Each row has a name. Each question is about the rows just above it.

(166): [54.8  4.7 26.9 89.8 20.0]
(172): [ 79.8 -48.6 -48.5  35.1  26.9]
(167): [ 26.8 -48.5  15.5  26.7 -48.6]
(85): [-65.4  26.8  40.7 -48.6 -28.4]
The one value in (85) and (172): => [-48.6]
Which value is in both (172) and (166)? => [26.9]
[ 26.8 -48.5  15.5  26.7 -48.6] is in which row? => (167)
Shared by (172) and (85): => [-48.6]
Whose row is [ 79.8 -48.6 -48.5  35.1  26.9]? => (172)

(33): [91.3 57.8 78.5 -9.6  1.4]
(67): [ 27.5   5.2 -73.6 -28.6  12.7]
(172): [-25.9   4.8   8.7   7.5 -12.6]
(167): [-22.0  23.2  -7.5   9.4 -19.0]
(66): [-11.2 -18.6  24.8  10.3  -3.9]
(185): [-16.3  12.6  12.7 -73.5   6.7]
Shared by (185) and (67): => [12.7]
Shared by (67) and (185): => [12.7]

(67): [ 55.6 -30.9   4.3 -63.6  36.1 -40.5]
(167): [ 21.5 -52.3  29.5 -55.1  45.1 -63.5]
(156): [ 23.8   0.4   6.2 -10.1  -0.7   5.5]
(40): [ 60.5 -55.1  81.8  21.5  11.3  21.6]
(56): [ 11.3 -55.1  81.8 -55.2 -63.5 -48.8]
Whose row is [ 55.6 -30.9   4.3 -63.6  36.1 -40.5]? => (67)
Whose row is [ 23.8   0.4   6.2 -10.1  -0.7   5.5]? => (156)
Which row holds [ 60.5 -55.1  81.8  21.5  11.3  21.6]? => (40)

(66): [ 53.2   7.7   3.1 -14.3  11.8]
(67): [ 46.6   7.8   3.3 -11.2   9.4]
(33): [-12.6  31.4  24.3   8.6  -4.6]
(40): [ 34.9   2.3 -19.5  31.3  12.6]
(85): [ 31.3  11.7  31.1 -78.8  -4.7]
(166): [12.6 11.7 -4.6  7.3  7.2]
Which value is in both (166) and (85)? => [11.7]
Which value is in both (85) and (166)? => [11.7]
Which value is in both (40) and (85)? => [31.3]
Shared by (33) and (166): => [-4.6]
Shared by (40) and (166): => [12.6]
The one value in (166) and (33): => [-4.6]

(33): [  6.8 -25.8 -28.4   1.9   1.0 -25.9  49.1 -25.2  41.2]
(40): [-25.2 -66.1 -22.3  39.3  33.1  -9.0  46.5 -16.0  -3.5]
(85): [-16.0 -11.4 -66.2 -29.6 -25.9   9.2 -56.0  46.5 -45.3]
(167): [ 33.6 -35.4  46.4  59.2  -3.5 -66.2  30.4  19.4  48.6]
Shared by (33) and (85): => [-25.9]
The one value in (85) and (33): => [-25.9]
The one value in (40) and (167): => [-3.5]
The one value in (167) and (85): => [-66.2]
The one value in (40) and (33): => [-25.2]
The one value in (85) and (167): => [-66.2]
The one value in (167) and (40): => [-3.5]

(185): [-13.0 -11.6 -43.5 -21.0 -41.4 -17.5 -11.0 -16.3 -41.0 -63.0 -12.6 -23.6
 -25.7 -23.7 -27.7 -37.0 -34.2 -21.8 -17.1 -34.6 -20.5  -8.2 -35.5 -69.1
 -50.4 -15.3 -25.1 -64.3 -28.2 -42.2 -33.1 -66.5 -14.4]
(167): [-14.8 -12.9 -39.5 -20.1 -42.2 -19.0  -9.6 -15.6 -41.1 -32.7 -14.6 -20.6
 -27.0 -22.9 -24.9 -32.6 -33.3 -25.5 -15.7 -32.3 -22.6  -8.4 -35.0 -65.1
 -48.8 -15.0 -22.7 -60.4 -27.7 -39.8 -30.0 -59.2 -15.8]
(156): [13.0 13.3 37.4 20.5 38.9 18.1 13.2 15.6 37.5 56.3 12.9 17.4 27.3 22.0
 26.6 34.1 34.4 19.5 19.2 33.4 20.0  6.9 33.7 60.3 45.5 15.2 21.5 60.0
 22.9 39.8 32.9 55.9 16.6]
(67): [-13.0 -11.6 -43.5 -21.0 -41.4 -17.5 -11.0 -16.6 -41.0 -63.0 -12.6 -22.7
 -25.7 -23.7 -27.7 -37.0 -34.2 -21.8 -17.1 -34.6 -20.5  -8.2 -35.5 -69.1
 -50.4 -15.3 -25.1 -64.3 -25.5 -42.2 -33.1 -66.5 -14.2]
(85): [ 18.6  14.5  39.7  22.4  44.8 -21.8  12.6  20.4  45.1  67.3  14.3  22.3
  32.8  23.7  30.1  36.3  36.6  22.9  19.7  36.6  22.7  13.7  36.0  69.6
  51.1  17.2  27.4  63.3  30.6  42.6  33.4  66.5  17.9]
(33): [-13.0 -11.6 -43.5 -32.8 -41.4 -17.5 -11.0 -16.6 -41.0 -63.0 -12.6 -22.7
 -25.7 -23.7 -27.7 -37.0 -34.2 -21.8 -17.1 -34.6 -20.5  -8.2 -35.5 -61.5
 -47.6 -14.7 -21.9 -61.0 -21.8 -39.5 -30.1 -56.8 -13.7]
(56): [-13.2 -13.6 -37.1 -19.8 -43.8 -19.6 -11.8 -14.5 -41.6 -63.3 -12.9 -20.7
 -31.7 -21.9 -26.3 -36.6 -36.2 -22.6 -18.9 -32.7 -22.5 -11.0 -32.9 -66.7
 -50.1 -17.7 -26.6 -62.0 -27.3 -42.2 -31.1 -64.9 -15.4]
The one value in (33) and (85): => [-21.8]
Which row holds [-13.0 -11.6 -43.5 -21.0 -41.4 -17.5 -11.0 -16.6 -41.0 -63.0 -12.6 -22.7
 -25.7 -23.7 -27.7 -37.0 -34.2 -21.8 -17.1 -34.6 -20.5  -8.2 -35.5 -69.1
 -50.4 -15.3 -25.1 -64.3 -25.5 -42.2 -33.1 -66.5 -14.2]? => (67)
The one value in (85) and (67): => [-21.8]

(66): [-31.9   0.2  12.0 -29.7  15.9  -4.6]
(172): [-35.7   6.0  12.0 -31.9 -29.7  -2.2]
(134): [ 28.7   0.2  12.0 -29.7 -66.5  -5.5]
(40): [-31.9   0.2  12.0 -29.7 -66.5  11.9]
(167): [-31.9   0.2 -66.5 -29.7 -66.5 -29.8]
The row with [-35.7   6.0  12.0 -31.9 -29.7  -2.2] is => (172)
Whose row is [-31.9   0.2 -66.5 -29.7 -66.5 -29.8]? => (167)
Whose row is [-31.9   0.2  12.0 -29.7 -66.5  11.9]? => (40)

